In the data rows, zero lies at 4.5, halfway between 4 and 5.
Every row has a hidden score. How much higher is the second row's score than the first row's in each pair? 10 means about the same, 20 much higher and 0 much lower. The score is a weighted sum of the row's numbers plus the product of two more (or one squared), each taken from its middle value.
[5 4 5 8 6 3 4 5 6 6 5 6 4 6 6 4 5 3 6 4 5]
[6 4 3 6 5 6 3 2 3 5 6 5 5 7 7 5 6 4 4 3 3] >> 5
[7 4 7 3 4 7 3 5 2 6 6 5 6 6 4 4 4 4 6 2 7]
[5 6 4 4 4 4 4 5 3 4 3 7 5 4 4 7 5 3 3 3 6] >> 9
[9 3 5 3 6 2 5 6 2 3 6 5 2 5 2 5 3 5 3 4 7]
[6 3 2 7 5 5 6 4 2 3 6 7 6 6 6 5 3 3 2 5 4] >> 13
[2 2 5 2 5 4 7 5 6 9 4 1 5 3 7 6 4 4 4 3 5]
[7 1 4 4 4 3 7 4 8 4 3 4 6 3 5 5 6 3 5 5 6] >> 14
[5 6 3 6 4 3 3 5 4 5 7 2 3 4 4 5 5 5 3 5 0]
[3 4 4 5 4 4 2 3 3 5 4 4 3 5 4 4 6 5 6 5 5] >> 12
[3 8 6 3 6 2 7 3 5 6 5 4 8 3 6 5 5 4 5 2 6]
[6 5 4 5 8 6 4 6 4 2 5 3 5 6 5 6 4 2 6 5 6] >> 15
[2 3 8 4 7 4 5 5 6 8 6 3 6 2 1 3 6 5 6 6 5]
[6 7 5 3 3 4 4 5 5 4 5 5 4 5 5 4 2 7 5 6 4] >> 2
[3 3 7 4 6 4 5 5 7 8 5 4 5 3 1 3 6 5 7 5 6]
[6 6 3 3 4 2 5 2 3 6 4 4 0 5 4 7 7 4 3 5 6] >> 10
[7 5 5 9 5 5 5 4 3 6 5 5 4 4 4 4 3 4 8 1 3]
[4 4 8 4 7 6 3 5 3 3 4 5 4 3 4 4 1 6 6 8 4] >> 11
[5 4 4 8 6 3 4 4 7 5 5 6 4 6 6 4 4 4 6 4 6]
[4 6 6 4 5 5 4 9 4 4 6 7 2 6 5 2 4 3 4 3 4] >> 7
[3 6 5 5 4 5 4 9 5 4 6 8 2 7 6 1 4 3 4 3 3]
[2 4 3 5 4 4 6 8 5 5 6 6 7 6 4 1 4 5 1 1 4] >> 12
[3 7 6 7 2 2 5 3 3 3 2 5 5 6 3 5 9 7 4 4 7]
[5 1 3 4 4 3 7 5 8 4 3 4 6 4 6 6 5 3 4 5 5] >> 12
[6 5 4 4 8 6 4 6 4 4 5 3 5 6 6 5 4 2 6 5 5]
[3 7 5 5 3 7 0 6 5 3 3 5 1 5 4 4 4 8 6 5 4] >> 5
[4 8 2 5 4 6 5 4 7 2 4 3 5 0 3 1 5 1 5 6 5]
[3 7 4 5 4 7 0 7 5 3 4 5 2 5 3 4 4 9 6 4 5] >> 9
[5 6 1 5 2 6 4 1 5 2 2 3 5 2 7 4 4 3 6 6 5]
[6 7 6 3 3 5 4 4 5 4 5 5 5 5 5 4 3 6 5 6 4] >> 7
[4 5 3 6 5 3 7 5 5 1 3 7 3 5 4 3 5 5 1 6 7]
[6 6 4 5 5 4 4 5 3 4 2 8 5 4 5 7 5 3 4 3 5] >> 9
[4 4 5 8 6 3 4 5 7 5 4 6 4 6 6 4 4 4 5 3 6]
[6 6 4 5 4 4 4 5 4 4 3 7 4 4 4 6 4 3 3 3 5] >> 8
[6 2 5 3 4 6 3 8 2 5 3 4 4 6 4 5 3 5 5 2 2]
[7 4 7 3 2 7 4 4 2 5 6 5 6 6 4 5 5 5 6 1 7] >> 8
[6 5 3 6 4 6 3 3 2 5 6 4 6 6 6 6 6 4 4 3 3]
[6 2 3 8 5 5 5 4 2 3 6 7 5 6 6 4 4 4 2 4 4] >> 13
[6 1 5 4 3 8 5 5 6 5 5 3 5 3 1 5 4 3 7 4 3]
[3 3 2 6 3 5 4 7 6 4 5 5 5 3 7 6 5 3 3 5 3] >> 8
[3 7 5 5 4 7 0 6 6 4 3 5 1 5 3 5 4 8 7 4 5]
[5 5 3 6 5 2 8 5 5 1 4 6 3 5 5 4 5 5 1 6 6] >> 13
[4 8 2 6 4 7 5 4 7 3 5 4 4 1 3 1 5 2 5 5 4]
[3 4 1 6 5 5 4 7 5 4 5 6 5 2 6 6 5 3 3 5 2] >> 11
[3 6 4 5 4 7 0 7 5 4 4 5 1 6 4 4 4 7 6 5 6]
[5 4 4 7 7 3 5 5 7 5 4 6 5 7 5 4 3 3 6 4 5] >> 13
[6 4 4 5 8 6 5 6 4 4 5 3 4 7 5 6 3 2 6 6 5]
[4 4 5 4 3 1 5 3 4 5 6 4 5 3 5 4 5 4 5 3 4] >> 5
[3 4 2 6 5 5 4 6 6 5 4 5 6 2 7 5 5 4 4 5 3]
[5 4 5 5 5 5 5 6 6 5 9 4 4 3 5 7 6 7 5 3 6] >> 10
[6 5 4 4 7 6 4 6 4 2 5 3 4 6 6 6 4 2 6 4 6]
[4 6 5 4 5 5 4 9 5 4 6 7 2 6 6 0 4 4 4 3 3] >> 10
[5 4 5 3 7 2 4 2 3 1 3 4 3 3 4 4 6 8 4 5 6]
[6 5 6 5 3 4 8 6 5 2 2 4 4 5 4 3 4 7 3 6 5] >> 11
[5 6 6 5 3 4 8 6 6 2 3 5 4 5 5 3 4 6 3 6 5]
[6 1 4 4 3 7 4 5 7 5 5 3 5 4 2 4 5 3 8 4 3] >> 11
[3 5 3 2 4 5 4 5 4 4 6 3 7 3 7 4 4 2 4 6 3]
[3 3 5 3 6 4 4 5 7 6 6 4 7 8 4 4 3 6 7 4 2] >> 9
[3 3 5 3 6 3 5 5 7 6 6 4 7 9 3 4 4 5 7 5 2]
[6 5 4 4 8 6 4 6 4 3 5 3 5 6 6 5 4 2 6 4 6] >> 14
[8 4 6 3 6 1 5 6 2 3 5 5 3 5 2 5 3 5 4 5 7]
[5 3 4 4 2 7 1 3 5 7 2 8 9 2 3 8 4 3 2 7 6] >> 10
[6 6 6 4 2 4 5 5 6 4 5 6 3 5 5 4 3 7 5 6 4]
[6 2 3 8 5 5 5 4 2 4 6 6 5 6 6 5 3 3 2 4 4] >> 13
[5 4 5 5 5 6 5 6 7 5 9 5 4 2 4 8 6 6 5 4 6]
[4 4 8 4 7 7 3 4 4 3 4 5 4 4 4 4 1 6 5 8 4] >> 9
[6 5 6 5 3 4 8 6 7 2 3 5 4 5 5 3 4 7 2 7 6]
[7 4 7 3 3 7 3 5 2 6 6 5 6 6 5 5 4 5 6 2 7] >> 7
[6 2 3 8 4 5 5 5 2 4 6 6 5 6 6 5 3 3 1 4 4]
[6 4 7 3 4 7 3 5 2 5 6 5 5 6 4 5 4 5 6 2 7] >> 8
[0 5 6 4 5 4 5 4 2 4 4 6 5 7 4 5 7 2 3 5 4]
[8 3 5 3 6 2 5 6 2 3 6 5 3 5 2 5 4 6 4 5 8] >> 12
[3 4 4 5 3 5 2 3 4 5 5 5 3 5 4 5 6 6 5 6 5]
[2 2 5 2 5 4 6 5 6 8 3 1 5 4 7 5 3 4 5 3 5] >> 11
[6 5 6 5 7 6 3 6 4 3 5 3 5 6 5 6 4 2 6 5 5]
[3 7 5 4 4 5 4 9 4 4 5 7 2 7 6 1 3 3 4 3 4] >> 6
[8 3 5 3 6 2 5 5 2 4 6 6 2 6 2 5 4 6 3 5 7]
[3 2 5 2 5 5 7 6 6 9 4 1 5 3 6 5 4 4 4 4 5] >> 7
[2 3 5 6 4 5 3 3 4 6 4 4 2 6 3 5 7 5 6 5 5]
[5 3 5 3 3 7 1 4 5 6 2 9 9 2 2 8 3 3 2 7 6] >> 9
[5 7 2 5 2 6 4 1 7 3 0 4 4 1 7 4 3 2 6 6 5]
[4 8 3 6 4 4 3 5 5 5 7 2 3 4 4 5 6 5 4 5 0] >> 8
[5 4 6 3 8 2 3 1 4 1 3 5 3 3 4 5 5 9 4 6 7]
[7 4 6 3 3 7 3 5 2 6 6 5 6 6 5 4 5 5 6 1 7] >> 10
[0 5 5 3 6 4 5 4 2 5 4 5 5 7 4 6 7 3 3 6 4]
[4 4 4 8 7 3 5 5 7 5 4 6 5 7 6 3 4 4 6 4 5] >> 15
[6 7 5 3 3 4 4 5 5 4 5 5 5 5 6 4 3 6 5 6 4]
[2 4 2 6 4 3 5 7 3 5 6 6 6 7 4 1 4 5 2 1 5] >> 13
[6 1 5 3 3 8 3 5 6 4 6 2 4 4 1 5 4 3 7 4 4]
[5 4 6 3 7 2 4 2 4 1 4 5 2 3 4 5 6 8 3 5 6] >> 6
[8 6 5 8 5 4 4 3 3 6 5 5 4 4 4 3 3 4 8 1 3]
[5 1 2 8 5 6 5 4 2 4 7 7 6 6 6 5 3 4 2 5 4] >> 13
[8 7 5 8 5 5 5 4 3 7 5 6 4 4 4 3 2 4 8 2 3]
[3 4 3 5 4 4 6 8 4 5 6 6 6 7 5 1 4 5 2 1 4] >> 7
[2 3 4 2 6 5 7 6 6 9 4 0 5 3 6 5 3 3 4 3 5]
[5 2 3 8 4 6 5 5 2 4 7 7 5 6 5 5 4 4 1 5 4] >> 11
[7 6 5 8 4 5 4 4 4 5 4 5 4 4 4 3 2 4 9 1 3]
[2 2 5 2 6 5 7 5 6 9 4 1 5 4 7 5 4 3 4 4 6] >> 8
[6 4 4 3 4 3 6 2 3 6 3 4 0 5 5 7 6 3 3 5 5]
[6 2 4 4 4 4 7 5 8 5 3 4 6 4 6 5 6 3 4 5 5] >> 9
[3 4 8 4 6 5 5 5 7 8 6 3 6 3 1 2 6 5 7 5 6]
[4 6 4 5 3 6 0 7 6 4 4 5 2 5 4 4 3 8 6 3 5] >> 1
[2 5 3 2 4 5 5 4 4 4 5 2 7 3 6 5 5 3 4 7 3]
[3 4 4 6 4 4 2 3 3 5 4 4 3 5 3 5 6 6 6 5 5] >> 6
[6 0 4 5 5 3 7 5 8 5 3 4 5 4 5 5 5 3 4 5 5]
[4 6 2 5 2 6 3 1 6 2 1 4 5 2 6 5 3 2 5 6 5] >> 11
[7 6 4 6 5 3 5 5 3 4 3 7 4 4 4 7 4 4 4 3 5]
[2 4 5 6 5 5 1 3 3 5 5 5 4 5 3 4 6 6 5 6 6] >> 10
[5 5 8 3 6 5 4 4 4 2 4 5 5 4 4 4 2 6 5 8 4]
[4 4 4 6 4 6 6 2 4 5 7 1 5 7 7 7 6 4 5 5 1] >> 9
[8 6 5 8 4 5 5 4 3 6 5 6 4 4 4 4 2 4 8 1 3]
[6 2 3 4 4 4 7 4 8 5 3 4 5 4 5 5 6 2 5 4 5] >> 12
[4 7 2 6 5 7 5 4 7 2 5 3 5 1 4 0 4 1 6 6 5]
[6 5 3 3 4 3 5 2 3 5 4 4 0 5 5 7 6 4 3 5 5] >> 9
[5 4 5 5 2 5 4 5 7 3 2 4 3 3 4 3 3 7 2 6 2]
[3 3 5 2 5 7 5 3 5 5 5 2 4 4 5 6 5 5 8 8 5] >> 13
[5 4 8 3 6 6 4 4 3 3 4 5 4 4 3 4 1 6 6 6 4]
[6 3 4 3 4 6 3 8 2 4 2 4 5 5 4 5 3 5 5 2 2] >> 13
[4 3 6 6 3 5 3 5 7 4 2 3 4 3 4 5 3 7 3 6 3]
[4 3 5 2 4 7 4 3 6 5 6 1 5 3 4 6 5 5 8 8 5] >> 10
[6 6 4 5 5 3 5 4 2 4 2 7 4 4 5 7 4 3 3 4 6]
[3 7 5 5 5 5 4 9 5 4 6 6 1 6 5 1 4 4 4 4 4] >> 12
[3 5 5 5 6 5 4 9 4 4 5 7 1 6 5 0 4 4 4 4 4]
[5 5 3 6 5 2 8 5 5 2 3 6 3 6 5 4 5 5 1 6 6] >> 7
[0 5 5 3 6 5 5 3 3 5 4 6 5 6 4 6 7 2 3 6 3]
[6 1 5 3 4 7 4 5 6 4 6 3 4 4 2 3 5 3 6 5 4] >> 12
[3 4 4 8 6 3 5 4 7 5 5 5 4 7 6 3 4 4 6 4 6]
[5 5 5 6 5 6 5 6 6 6 9 5 3 3 4 8 6 6 6 3 6] >> 12
[2 3 8 4 6 5 6 5 7 8 6 4 6 2 1 3 7 5 7 5 5]
[5 3 5 3 7 2 4 2 3 1 3 4 3 3 4 4 6 9 4 5 6] >> 2
[5 6 4 2 5 4 4 3 3 7 4 7 5 6 4 3 3 4 4 6 5]
[5 3 5 4 2 6 1 4 5 7 3 9 9 2 2 7 3 3 3 8 6] >> 6
[4 6 4 2 4 4 5 3 2 7 5 7 4 6 4 3 2 3 5 4 4]
[3 4 5 5 5 5 1 4 3 6 5 4 3 6 4 4 6 6 5 6 5] >> 17
[2 3 5 5 4 5 2 3 3 5 5 5 3 5 3 4 6 6 6 6 6]
[3 6 5 5 5 5 5 9 4 4 5 7 3 6 6 1 5 3 4 3 4] >> 13
[3 4 4 5 4 5 2 3 4 5 5 5 3 5 3 4 7 6 5 6 5]
[3 4 5 5 4 5 2 3 4 5 4 5 3 6 3 4 6 5 6 5 5] >> 7
[3 2 5 1 5 5 6 4 6 9 4 0 5 4 7 5 3 3 4 4 5]
[4 8 4 5 3 4 3 5 4 5 7 2 4 3 4 5 5 4 3 4 0] >> 10
[3 3 4 3 5 4 5 4 7 5 5 4 7 8 3 3 4 5 7 4 2]
[5 7 2 4 3 6 3 1 6 3 1 4 4 1 7 4 4 2 6 5 6] >> 9
[3 5 4 1 4 5 5 5 4 3 5 2 6 4 7 4 5 3 4 7 2]
[8 4 5 3 6 2 4 6 2 3 7 5 2 5 2 5 3 6 4 6 7] >> 10
[2 3 8 4 6 5 6 4 7 8 6 4 5 3 1 2 6 5 6 5 6]
[5 6 2 5 1 6 3 1 5 4 1 3 4 0 6 4 4 2 6 6 5] >> 1
[1 5 5 3 5 5 5 4 3 5 4 5 5 7 5 6 7 3 3 5 4]
[7 5 5 8 5 4 5 4 3 6 5 6 4 4 4 5 2 4 9 2 4] >> 13
[6 6 3 4 4 2 6 2 3 6 3 4 0 5 5 6 7 4 3 5 5]
[3 5 4 2 4 5 4 4 4 4 5 3 7 3 6 5 4 2 5 6 2] >> 1
[9 4 6 4 5 2 4 6 3 3 5 5 3 4 2 6 4 5 4 4 7]
[7 1 4 4 5 3 7 5 8 4 3 4 6 4 5 5 5 3 4 4 5] >> 12
[5 8 4 5 4 4 3 5 5 5 7 2 4 4 3 6 5 5 4 4 0]
[4 5 5 4 3 1 5 3 4 4 5 3 5 3 6 3 5 5 5 3 4] >> 10
[6 3 2 8 5 5 6 4 1 3 7 7 5 6 6 4 4 3 2 4 4]
[4 7 6 3 7 2 7 3 5 6 5 5 8 3 6 4 5 5 5 3 6] >> 8
[8 4 5 3 5 1 5 6 2 3 5 5 3 6 3 6 4 6 4 5 7]
[3 3 3 5 5 4 6 8 4 5 5 6 6 7 4 2 4 5 1 1 3] >> 12
[4 8 6 3 7 2 8 3 4 7 5 4 8 3 6 3 5 5 5 2 6]
[5 4 5 6 5 6 5 6 6 5 8 5 4 3 6 7 5 6 6 3 6] >> 13
[3 5 5 6 5 6 6 2 4 5 6 2 3 6 7 7 6 4 5 4 1]
[5 3 4 4 3 6 1 4 5 6 2 9 9 1 3 7 4 4 3 7 6] >> 11
[5 4 8 3 6 6 3 5 3 2 5 4 4 3 4 4 1 7 5 7 4]
[4 5 5 3 3 1 5 3 5 4 6 4 6 3 6 5 6 5 5 3 4] >> 4
[7 6 4 9 6 4 4 4 4 6 4 6 4 4 4 4 3 4 8 1 3]
[5 6 2 5 3 6 2 1 6 2 1 3 4 1 6 4 4 3 6 6 5] >> 8
[2 2 5 1 5 4 7 5 6 9 4 0 5 4 6 5 4 4 3 3 5]
[6 3 4 3 4 5 2 8 2 5 1 4 4 6 4 5 2 5 5 1 2] >> 17
[5 1 3 7 5 5 6 4 2 4 6 6 6 6 6 5 4 3 2 4 4]
[4 3 5 3 5 7 5 3 5 5 5 2 5 4 5 6 4 5 8 7 5] >> 10
[7 6 5 8 5 4 5 3 3 6 5 6 3 4 4 3 2 4 8 2 3]
[4 5 3 6 4 2 8 6 5 1 3 7 2 5 4 4 6 5 1 6 7] >> 11
[3 2 5 2 5 5 7 5 6 8 3 0 5 3 6 5 5 4 5 3 5]
[5 4 5 2 8 1 4 2 3 1 3 5 3 3 4 5 5 8 4 5 6] >> 9
[6 5 4 3 4 2 6 2 3 6 3 3 0 5 5 7 6 3 3 6 5]
[5 5 3 6 4 6 3 4 2 5 6 4 5 7 7 5 6 4 4 2 3] >> 3
[4 6 2 5 1 6 3 1 6 2 1 4 4 1 6 4 3 2 6 5 5]
[5 7 4 3 5 4 4 3 2 6 5 7 4 6 4 2 3 3 4 5 5] >> 8
[6 2 3 8 5 6 5 4 1 3 6 7 6 6 6 5 3 3 2 5 4]
[4 8 2 6 5 7 5 4 6 3 5 4 5 1 4 0 4 3 6 6 5] >> 10
[5 4 6 6 2 3 4 4 7 3 2 3 4 3 4 4 3 6 3 6 2]
[6 6 5 3 3 4 5 5 5 3 5 6 4 6 6 4 3 6 5 5 4] >> 9
[6 1 4 4 4 4 7 4 8 5 2 4 5 3 6 5 5 3 5 4 4]
[5 4 7 3 6 7 3 4 3 2 5 5 4 4 4 3 2 6 5 7 4] >> 10
[5 4 5 5 2 3 4 5 7 3 2 3 4 3 4 4 3 7 2 5 2]
[6 5 4 5 8 6 4 6 4 3 5 3 4 6 6 6 3 2 6 4 5] >> 13
[6 7 6 3 3 5 4 5 5 3 5 5 4 5 5 5 3 7 5 6 5]
[2 3 8 5 6 5 6 5 7 8 6 4 6 3 2 2 6 4 6 5 5] >> 19
[4 4 4 3 2 1 5 3 4 4 6 3 6 3 5 4 6 5 5 3 4]
[5 6 3 6 5 2 8 5 5 1 3 6 3 5 5 5 5 4 1 6 6] >> 12
[6 4 4 5 6 7 3 6 4 3 5 3 4 6 5 6 4 2 6 5 6]
[3 3 2 6 5 6 4 7 6 5 4 5 5 2 6 6 5 4 4 5 3] >> 10
[4 8 7 3 6 3 7 3 5 6 5 4 8 4 6 4 6 4 5 2 6]
[3 4 5 4 4 0 5 3 5 4 6 3 5 3 6 4 5 4 5 4 4] >> 8
[3 6 5 5 3 7 0 7 5 4 4 5 1 5 4 4 4 8 6 4 5]
[4 4 5 2 4 6 4 3 5 5 6 2 4 3 5 6 4 6 7 8 4] >> 12
[4 8 2 6 5 7 5 4 6 2 5 3 4 1 3 1 4 1 5 6 4]
[3 6 5 4 5 5 4 9 5 4 5 7 2 6 6 1 5 3 4 4 4] >> 12
[0 5 6 4 4 4 6 4 2 5 3 6 5 7 4 6 7 2 3 5 4]
[4 4 4 6 5 4 5 8 4 5 5 5 7 7 4 1 4 5 1 1 4] >> 11
[6 3 4 3 3 7 0 4 5 6 2 9 9 2 2 8 3 4 2 7 5]
[3 3 6 2 5 7 4 2 5 6 6 2 5 4 4 6 4 5 8 8 6] >> 11
[7 4 7 3 4 7 3 6 2 6 5 5 5 6 5 5 5 5 6 2 7]
[6 1 3 8 5 5 5 5 2 3 6 7 6 5 6 5 3 3 2 4 4] >> 13
[4 6 4 6 3 4 3 4 4 6 7 2 5 4 3 6 5 6 3 4 0]
[3 5 5 6 4 6 6 2 4 5 7 2 4 7 7 7 6 4 5 4 1] >> 11
[7 5 4 8 5 4 5 4 4 6 5 6 3 4 3 4 3 4 8 1 3]
[4 6 5 4 5 5 4 8 4 5 5 7 3 6 6 1 5 3 4 3 4] >> 15
[5 5 3 7 5 2 7 6 5 1 3 7 3 5 4 4 5 5 1 5 7]
[6 6 5 6 2 4 9 6 5 2 2 4 4 5 4 2 3 6 3 7 6] >> 10
[6 6 4 5 5 3 4 4 4 4 3 7 5 4 5 6 4 3 3 3 6]
[7 6 5 8 5 5 4 4 4 6 5 5 3 4 4 4 2 5 8 2 3] >> 12
[5 7 4 6 3 4 3 5 5 5 7 1 4 3 4 5 5 4 3 3 0]
[5 8 2 6 5 6 5 4 8 3 5 3 4 1 3 0 4 2 5 6 5] >> 16
[5 8 2 5 5 7 5 3 6 3 5 3 4 1 3 1 4 2 5 6 5]
[6 5 3 5 5 3 4 5 3 4 2 7 6 4 4 6 5 4 3 3 6] >> 8
[4 4 5 3 3 1 6 4 4 4 7 4 5 3 6 4 6 5 5 3 4]
[4 4 4 8 6 3 4 5 7 5 4 6 4 6 5 3 4 4 6 4 5] >> 14
[6 1 5 3 3 8 4 5 7 4 6 3 5 4 2 4 5 3 7 4 3]
[3 4 4 4 3 1 5 3 4 5 6 4 6 3 5 4 5 5 5 3 4] >> 8
[5 4 8 4 7 6 4 4 3 2 5 5 4 4 4 3 2 6 5 7 4]
[4 7 5 5 4 7 0 7 5 4 4 6 1 5 4 4 4 9 6 4 6] >> 7
[4 6 2 7 4 3 8 5 5 2 3 7 3 5 4 4 6 5 1 5 7]
[5 4 6 6 2 4 4 5 7 3 2 3 3 4 5 4 2 7 3 6 3] >> 8
[4 3 5 3 4 7 4 3 6 4 6 2 5 3 4 7 5 5 7 7 5]
[3 3 5 3 6 3 5 5 7 4 5 5 6 9 4 4 4 5 7 4 3] >> 7
[3 4 5 6 4 5 1 3 4 5 5 4 3 5 3 4 6 6 6 5 6]
[4 5 7 4 6 7 4 5 4 2 4 4 5 4 4 3 1 6 6 8 4] >> 15
[5 6 6 5 2 4 8 6 5 3 2 5 4 6 5 3 4 7 2 7 5]
[5 3 4 3 4 5 3 8 2 5 2 4 5 5 4 4 3 5 5 1 2] >> 14
[6 6 6 5 2 4 8 6 6 2 3 4 4 5 4 3 3 7 2 6 6]
[4 4 5 5 5 5 5 6 7 6 8 4 4 3 5 8 7 7 6 3 6] >> 12
[7 6 5 9 5 4 5 4 3 6 4 6 3 4 5 3 3 4 8 2 3]
[6 5 4 4 7 6 4 6 3 2 5 3 5 6 5 6 4 3 6 4 6] >> 12
[4 7 2 4 2 6 3 2 5 3 0 5 5 1 7 4 4 2 6 6 5]
[3 3 5 3 5 4 4 4 7 6 6 5 7 8 3 4 4 4 7 4 2] >> 9
[5 4 6 5 3 4 5 4 6 2 2 3 3 3 4 4 2 6 3 6 2]
[5 4 5 2 7 2 4 2 4 1 3 5 3 3 3 4 6 9 4 5 6] >> 7
[2 7 5 5 5 7 0 7 5 4 4 5 2 5 4 5 4 8 6 4 4]
[6 3 4 4 4 6 3 7 2 5 2 4 4 6 4 4 3 5 5 1 2] >> 11
[6 3 7 3 3 7 4 5 2 6 6 6 6 6 4 4 5 5 6 3 7]
[3 3 5 4 5 3 5 4 7 5 6 5 6 8 4 4 4 5 7 5 3] >> 7
[5 5 5 6 1 4 4 5 7 3 2 4 3 3 5 4 2 7 3 6 2]
[3 4 4 3 4 0 6 3 5 4 6 3 6 4 6 4 5 5 5 4 4] >> 10
[3 5 4 6 5 5 5 2 3 5 6 2 4 6 7 8 6 5 5 4 1]
[4 4 3 5 5 4 6 8 4 6 5 6 6 7 4 1 5 4 2 2 4] >> 10
[3 3 5 4 5 4 5 4 7 5 6 4 6 8 3 4 4 5 8 4 3]
[3 6 6 8 2 2 5 3 4 3 3 5 5 6 2 5 8 7 5 4 8] >> 9
[2 5 4 1 4 5 4 5 4 4 5 2 7 3 6 4 3 2 5 6 3]
[3 3 5 3 6 4 6 5 7 5 6 5 6 8 3 5 4 6 7 4 2] >> 4
[5 4 4 4 2 6 1 4 5 6 2 8 9 2 2 8 3 4 2 8 7]
[5 3 4 4 3 6 0 3 5 6 2 9 9 2 3 7 3 3 2 8 6] >> 9
[3 3 3 6 4 5 3 7 6 5 4 5 4 2 5 6 5 4 3 4 2]
[3 6 4 6 4 6 6 2 4 5 7 2 5 7 7 8 6 5 6 4 1] >> 10
[6 1 5 3 4 8 5 5 6 4 5 2 4 4 2 5 4 3 7 4 3]
[5 3 5 6 5 6 5 6 6 6 8 4 4 3 5 8 6 7 6 3 6] >> 9
[6 2 4 3 2 7 4 4 6 4 6 2 4 4 2 5 5 2 7 5 4]
[3 3 5 2 5 8 4 3 6 5 5 2 5 4 4 6 4 6 8 8 5] >> 11
[5 7 4 5 4 3 3 4 4 6 7 2 4 4 3 5 6 5 3 4 1]
[3 6 5 5 4 7 1 7 4 3 4 5 3 6 4 4 4 8 6 5 4] >> 14
[6 5 3 3 4 3 6 2 2 5 3 4 0 5 6 8 6 3 3 5 6]
[5 4 5 2 7 2 4 2 3 1 3 4 3 3 4 4 6 8 4 5 6] >> 8
[6 5 3 6 4 6 2 4 2 4 6 5 5 6 7 5 6 3 4 3 4]
[3 4 5 3 5 7 4 4 5 4 6 1 4 4 5 6 5 6 8 8 4] >> 12
[4 8 2 6 5 6 5 4 7 2 4 2 4 1 3 1 5 1 6 6 5]
[5 3 5 5 5 5 5 6 7 5 8 4 5 3 4 8 6 7 5 2 6] >> 12
[4 8 2 6 5 7 5 4 7 3 5 3 4 1 3 0 4 1 5 6 5]
[4 5 2 6 4 3 6 8 4 5 6 5 6 6 4 1 3 5 2 1 4] >> 9
[7 6 5 8 4 5 5 3 4 6 4 6 4 4 4 4 3 4 8 1 3]
[1 3 8 3 6 5 6 5 7 7 6 4 6 2 2 3 7 5 6 5 6] >> 14
[3 2 4 2 5 5 6 6 6 9 4 1 4 3 6 5 4 4 4 4 5]
[6 2 4 3 4 5 3 8 2 5 1 4 4 6 4 4 4 5 5 2 2] >> 10
[4 4 6 5 2 3 4 5 7 2 2 3 4 4 5 4 3 7 3 6 2]
[5 1 2 8 4 6 5 4 1 4 7 7 5 5 6 4 3 4 2 5 4] >> 11
